One turn sends every row of this set to another row. A few are shown first. Where does it send the rows asked after them?
tero: [ -4  -9   8  -4  -7   0  15  -5   3   7  -7   5   2   3  -4   4  16  -6
  12   4   3  -6   3   2  16  -9   8  13 -17  -7  -1]
bul: [ -7  -3  23  -1  -8  -1   3   1   4  16  -7   8   3  10 -12  17  13 -13
   7   0   9   2  -3  13  14 -12   3  -1 -20   0 -10]
mepa: [  2 -11  12   6  -4 -13   2  22  -1   6  -7  27   7   7  -1  15  14 -12
  11  -8   0  -1   0   6   6  -5   6  17 -12  -5   4]
simu: [  3   4   7 -21  -9 -22   5  -4   2  12  -8  26   2  -2   3  14  12 -14
   9 -14   3  -2  12   4  -2  -8  11  -6 -16  -3 -10]
ganu: [  3  -3  -2  17  -7 -13   2  10  -2  -4  -5  22   5   3   5  16  10   0
   6  -3  -1   0   3   1  -5  -4  -1  -1 -13  -2  -5]
gom: [  2 -13  10  11  -4 -14   4  20   1   3  -8  24   7   7  -2  11  15 -11
  13  -8   1  -3   0   5   5  -5   6  14 -14  -8   4]
vube: [ -3   7  11  -7   1  -5   4   0   6  -1 -11  29  11   9  -2  22  12  -8
   9 -13  -5   8   6   9   9 -13  -6 -13 -19  -9  -1]
sifi: [  4   2   0   8  -7 -13  -4  14  -4   3  -3  27   6   1   5  25   8  -3
   3  -4  -4   4   4   6  -2  -5  -2   6  -8   3  -4]
Zotiz: [  1  -3   0  -9  -6 -18  -4   2  -2   7   0  -6   2  -3   5  14   7 -15
   7 -16  -1   1   5   7   5 -13  14   7 -11   2  -8]
paduf: [  2 -10  15   7  -5 -11   2  23  -1   4  -2  26   5   7   2  14  16 -13
  10 -10   0  -5  -2   4   3  -3   6  14 -12  -3   5]
Moris: [ -2   3  20 -11  -6   1   2   2   1  18   3   6  -1   3   5  16  13 -16
   5  -8  -3  -7   3   3   9 -10   3  18 -13  -2   3]
gabil: [  0 -24   8 -14  -7   1   3  -6  -6  13   2   9   8  -7  -1  17  15 -14
   6  -9   1   2   7   4   6  -8   8   1 -15   5  -4]
sevi: [  0  -2  10 -12  -5  -2   8  -3   1  15  -6   9   5   4  -3  15  14  -9
   9  -1  -1  -2   6   8  20  -6   7  23 -11  -3   3]
Tir: [ -1  -2  24  -5 -10   4   5   1   0   9  -4  11   1  10  -6  16  17  -9
   8   1  13   0   0  13  18  -2   7  -1 -16   9  -3]
tapen: [ -6   5  15 -11  -2  -2   4   5   3   0  -5  33   9   5  -2  23  13  -9
   7  -8  -1   7   3   9   7 -14  -6 -15 -19  -4  -4]
beb: [  3   1   3  13  -8 -11  -3  14  -4  -1   0  23   3   2   8  20   9  -3
   3  -6  -2   0   2   1  -8  -5  -2   0 -10   2  -4]
tezi: [  5 -20   8 -11  -5   2   3 -10  -6  10   0   5   6  -4   3  14  16 -13
   7 -17  -1  -1  10   4   6  -3   9   0 -14   3   4]
Kekez: [ -3   3  14  -9  -4   2   7   4   1  -8  -4  32   7   6   2  18  16  -6
   9  -9   1   3   4   7   7  -9  -4 -19 -18  -1   0]
bar: [  3   3  23   1  -6   2   4  -5   2   8  -7   4   0  14  -2  14  16  -9
   8 -10   8  -3   3  13  18   2   6   0 -17   4   5]
mame: [ -4  12  -9 -11  -7   1   7  15  -4   3  -2  20   4   4   1  16  14 -14
   9  -9   2   2  -1   8   5  -8  13 -16 -13   5   1]
mep: [  4  -6  -3 -11  -7 -16  -1   0  -4   2  -2  -4   3  -2   6  12   9 -11
   9 -13   2   2   7   8   9  -8  17   9  -9   6  -5]
guri: [ -7  11 -11 -10  -5  -5   5  16   0   8  -4  21   7   3  -5  19  12 -16
   8  -7   0   5  -3  10   5 -15  10 -14 -14  -1  -5]
mufip: [  4   3   4 -18  -7 -23   8  -7   3   9 -12  24   2  -2   3  11  13 -13
  10 -14   3  -2  14   4   0  -6  12  -6 -17  -5  -9]
zelu: [ -3  -9   0  -9  -9 -16  -2   5  -2   5   2  -4   1  -5   3  11   7 -15
   8  -9   3   0   2   5   3 -17  14   3 -13   3 -13]
lota: [ -6  14 -13  -5  -2  -7   6  12   3   6  -9  14   8   7  -4  17  11 -16
   9 -13  -4   4  -1   9   5 -13   8 -13 -16  -7   0]
Navag: [ -1   3  21  -4  -3  -2   3  20   5  11  -9   6   5   6  -1  16  15  -4
   7  -4   1  -1   1   8  -5  -6  11 -19 -12  -1   9]
Sek: [ -2 -23   7 -10  -5  -4   2  -8  -1  17  -2   6   9  -6  -4  17  13 -16
   7 -11  -3   4   7   4   4 -14   5   1 -17  -3  -6]
Tupus: [  2 -13  13  11  -5 -12   4  21   0   2  -5  23   4   8   1  10  16 -12
  12 -10   1  -6  -1   3   3  -3   6  11 -14  -6   5]
lado: [ -7  -6  18  -3  -8   3   9   0   3  10   3   2  -3   2   3   5  15 -12
   8  -2   2 -12  -1  -3   5 -12   3   7 -18  -6  -1]
rekiz: [  1   0  11  -7  -1  -7   5  15   6  13 -20  11  13   7 -10  19  14   1
  10   2   0   7   4  14   7  -4  13 -10  -9  -3   8]
vof: [  1   6  19 -10  -1  -4  -1  20   5  16 -11  11   9   6  -4  24  14  -3
   6  -3  -1   5   4  13   0  -5  11 -10  -7   1   9]
tepe: [  3   2   5 -17  -9 -21   9  -6   3   6 -10  24   0  -2   4   8  14 -12
  10 -14   5  -4  13   1  -3  -6  13 -10 -18  -4  -9]
tavet: [  4  -2  -5  13  -6 -15   1  10  -2   0  -9  25   8   3   1  21   8   1
   6  -2  -3   5   5   5   0  -5   0   5 -10  -2  -5]
tulus: [  0   6  11  -5   1  -2   7   0   4  -8 -10  28  10   9   1  17  15  -5
  11 -13  -2   4   7   8  10  -7  -4 -16 -19  -6   3]
gul: [  0 -11  -3 -11 -11 -14   1   3  -5   0  -1  -1   1  -5   4   9  10 -10
  10  -7   7   1   4   6   8 -11  18   4 -11   7 -10]
puzu: [ -1  -2  13  -1  -1  -4   8  15   7   7 -17   6   9   7  -7  12  16   1
  12   1   3   2   3   8   0  -6  13 -18 -13  -6   8]
lako: [  3 -20   6  -7  -2  -4   2 -12  -1  13  -3   1   8  -3   1  15  13 -15
   7 -19  -5   1   9   3   4  -8   5   1 -17  -5   1]
lepi: [ -3   3  23   5  -3  -4   3  -4   7  15 -10   1   3  15  -8  16  12 -12
   9 -10   5   0   1  12  14  -8   2   0 -20  -5  -1]
vigi: [ -1  15 -12  -6  -4  -2   8  11   0   1  -6  15   5   8   2  14  14 -13
  10 -15  -1   1   1   8   5  -6  12 -16 -15  -1   5]
kis: [  2   3   9 -19 -10 -20   7  -4   2   9  -6  25  -1  -4   5  11  14 -14
   9 -14   4  -5  11   2  -4  -7  12 -10 -17  -3 -11]

Moris moves to lado
mame moves to vigi
zelu moves to gul
And these:
rekiz moves to vof
tezi moves to lako
Kekez moves to tulus
Tupus moves to gom
tavet moves to sifi
Tir moves to bar
simu moves to kis

